(in the rows, 128 means zero)
Each path is a new rotation, seen through one point. The rows after it are directions, each followed by how far the rotation turns it, in degrees each step (0 if it stays put).
Each turn is a multiple of 5 degrees from 10 to 175, or 0.
Each row of a path follows its step; steps can be skipped.
Path 1:
step 0: [119 139 133 130 122 129 119 131 130 130 127 128 128 137 117 124 131 142
 133 124 129 130 128 131 133 127 129 127 130 126 127 123 126 121 128 127
 115 127 127]
step 1: [130 121 133 127 125 129 123 131 131 135 116 126 137 125 127 126 129 134
 133 133 121 132 128 129 123 139 129 126 125 129 138 128 135 130 124 135
 123 132 138]
step 2: [132 124 120 123 134 131 137 132 128 127 128 131 126 135 126 127 124 118
 128 126 133 135 135 127 130 134 133 118 120 133 130 132 132 137 121 130
 119 128 124]
step 3: [129 125 128 128 124 117 130 129 127 131 130 130 130 139 129 134 116 126
 128 128 130 133 131 133 139 133 128 132 138 117 117 127 130 132 133 125
 125 123 127]
step 4: [128 141 131 133 126 137 124 124 131 127 127 137 136 132 125 121 120 139
 129 122 125 132 131 133 122 134 132 128 130 123 125 124 132 122 131 119
 126 128 130]
step 5: [118 130 134 117 125 128 126 122 130 135 127 129 137 121 127 120 125 133
 130 130 133 127 130 125 125 131 130 123 126 131 138 130 137 132 130 140
 121 123 130]
step 6: [130 130 126 126 128 125 127 131 128 129 127 125 133 135 119 134 127 119
 124 129 131 132 132 121 139 135 126 114 127 127 139 134 123 126 125 131
 120 137 123]
step 7: [133 128 130 124 133 115 121 136 125 131 121 131 127 133 125 132 120 127
 124 123 124 131 128 135 130 139 128 124 129 128 112 127 128 129 124 128
 129 127 133]
step 8: [122 136 123 132 127 136 130 132 126 132 125 129 132 130 131 125 120 132
 134 130 127 138 121 126 124 132 137 129 130 129 121 132 137 122 125 119
 119 117 129]
step 9: [129 128 132 120 125 134 130 124 120 134 125 128 135 127 125 129 122 131
 123 137 126 131 138 131 127 124 126 126 128 124 140 128 134 133 139 128
 122 118 130]
step 10: [135 128 124 124 131 129 113 119 132 124 132 131 132 139 127 126 116 124
 126 126 137 130 129 126 132 130 125 117 126 131 136 128 125 129 128 131
 127 133 129]
step 11: [127 126 136 131 134 115 123 131 133 138 125 137 130 125 126 129 119 131
 128 125 133 124 126 124 132 140 130 127 121 126 119 134 124 125 128 128
 127 125 120]
Speeds:
[129 127 126 127 129 124 131 129 130 132 127 129 127 130 130 130 128 127
 131 127 127 127 127 129 127 129 125 125 127 129 127 129 129 128 126 126
 130 130 125]	80
[126 127 129 126 125 130 130 128 128 131 130 128 128 128 127 128 128 129
 130 128 131 129 126 124 131 128 129 129 127 131 125 129 126 131 126 128
 128 125 125]	125
Path 2:
step 0: [127 131 135 126 123 128 129 127 125 135 133 132 128 132 138 127 124 118
 131 123 133 132 132 132 135 123 121 126 117 133 133 129 133 133 135 133
 139 131 128]
step 1: [138 140 127 130 127 132 136 128 135 128 128 128 129 132 133 129 135 132
 131 128 125 116 134 123 123 127 124 119 138 130 122 136 127 128 130 127
 123 122 125]
step 2: [128 118 130 131 126 137 125 128 121 122 145 131 132 126 119 125 121 125
 125 123 131 121 121 126 132 126 130 127 125 131 131 128 121 130 129 123
 127 122 126]
step 3: [130 127 125 121 119 120 126 130 128 134 121 117 131 132 127 126 128 130
 133 134 131 123 120 118 130 134 124 130 127 118 135 132 129 130 131 123
 124 131 132]
step 4: [127 131 125 132 129 124 134 130 130 132 132 134 116 129 132 120 120 131
 118 128 130 131 125 137 128 128 124 125 123 126 131 123 137 125 119 123
 126 116 128]
step 5: [126 140 129 128 126 127 120 139 129 133 128 128 131 126 126 133 126 128
 135 130 131 130 132 131 130 119 123 139 133 132 125 128 123 143 127 131
 123 125 126]
step 6: [134 122 122 125 125 131 130 123 138 130 126 132 120 123 116 131 127 123
 118 120 124 122 126 126 130 134 124 129 132 131 123 131 128 126 121 133
 122 136 124]
step 7: [122 134 125 122 127 129 122 139 118 125 130 126 140 134 130 133 132 123
 121 126 132 133 119 130 133 133 136 129 122 128 131 132 134 123 128 134
 127 129 123]
step 8: [124 128 124 130 123 122 126 128 130 128 124 132 123 129 136 124 133 130
 130 116 124 124 133 122 115 125 125 140 130 125 127 128 136 119 134 121
 128 129 130]
step 9: [130 126 132 131 142 129 133 130 126 127 131 124 132 129 117 127 123 127
 130 128 130 127 132 133 120 125 126 130 131 128 138 121 132 127 129 141
 132 118 121]
step 10: [121 123 126 133 121 130 134 126 129 129 129 118 129 121 133 133 131 124
 126 133 135 133 126 129 121 130 121 133 136 128 126 141 119 132 129 126
 132 136 128]
step 11: [132 132 126 118 130 129 127 121 132 113 132 130 124 136 126 120 121 135
 130 127 130 135 129 131 126 137 134 124 128 126 130 130 131 127 121 126
 129 133 120]
Speeds:
[130 130 130 128 129 129 131 129 127 125 129 129 126 124 129 129 129 127
 128 128 131 126 130 128 130 130 127 128 132 131 128 130 127 131 127 130
 129 129 128]	80
[129 129 127 126 129 128 126 126 131 129 127 128 125 130 129 133 126 127
 128 127 129 133 129 130 130 128 127 127 128 129 126 128 126 129 126 128
 128 129 127]	60
Path 3:
step 0: [134 126 130 130 128 115 118 133 126 130 122 126 139 129 123 131 136 125
 120 127 131 121 121 133 131 134 127 128 119 130 132 131 127 122 136 135
 125 133 125]
step 1: [135 122 123 121 131 124 124 123 125 135 132 134 137 127 127 131 124 137
 129 139 131 137 127 132 129 133 135 134 126 138 126 133 133 127 120 131
 130 125 134]
step 2: [123 121 134 125 127 125 131 124 133 128 132 130 133 127 127 121 131 127
 130 133 117 125 128 121 128 132 138 128 124 130 134 137 136 122 139 131
 132 125 116]
step 3: [119 125 129 118 118 127 121 118 135 130 131 135 129 125 119 134 138 130
 128 130 135 127 124 131 133 129 133 125 128 130 137 118 130 130 128 130
 126 127 133]
step 4: [133 123 141 131 129 127 116 132 133 129 126 128 123 126 128 132 127 131
 136 129 133 131 128 115 121 131 133 118 125 138 133 133 130 125 128 127
 135 127 135]
step 5: [123 124 120 127 126 115 123 132 125 127 140 136 127 119 125 125 134 125
 120 125 134 124 129 125 126 137 129 121 121 131 121 129 127 124 133 123
 132 132 129]
step 6: [131 123 132 121 124 131 120 129 115 139 131 123 134 131 120 134 129 134
 124 131 126 137 128 118 134 130 133 126 125 122 125 125 129 125 125 122
 135 130 127]
step 7: [131 117 129 135 129 127 122 137 128 122 134 131 138 134 129 129 130 127
 125 128 127 122 126 123 133 135 138 127 124 131 136 129 133 131 127 131
 119 138 122]
step 8: [131 120 126 122 126 128 129 121 127 132 128 125 126 129 131 131 129 131
 119 147 138 126 131 131 128 137 137 128 123 131 126 125 137 132 133 123
 124 126 135]
step 9: [129 128 135 130 125 122 123 122 134 134 125 129 132 132 125 138 129 125
 123 130 126 132 125 119 128 124 131 129 118 130 131 143 128 129 143 133
 127 130 124]
step 10: [128 122 127 120 130 118 121 126 127 134 135 144 125 126 124 126 127 127
 126 131 130 132 118 124 129 133 128 134 126 134 130 119 128 126 128 138
 121 124 135]
step 11: [136 124 140 126 125 123 131 127 125 128 127 130 122 123 127 128 132 136
 129 127 127 137 126 125 123 131 144 127 131 128 132 130 137 117 133 126
 137 130 125]
Speeds:
[131 127 128 126 130 125 131 127 129 130 126 127 130 130 128 130 127 129
 127 132 127 126 128 130 128 129 128 131 126 127 128 129 128 131 129 131
 124 128 126]	45
[126 128 128 128 127 129 132 129 128 129 126 129 125 127 126 127 128 126
 124 130 127 127 131 128 127 131 129 126 129 129 127 128 128 123 127 130
 127 130 127]	125
[130 128 130 128 128 133 130 128 129 126 129 129 129 127 127 129 130 129
 126 128 129 125 130 127 128 128 131 128 130 127 133 126 129 130 128 126
 127 126 126]	80
[129 126 127 128 128 129 129 128 129 134 129 129 130 130 129 128 126 126
 128 126 127 128 126 131 124 128 130 124 127 127 130 127 127 128 128 127
 128 129 128]	0
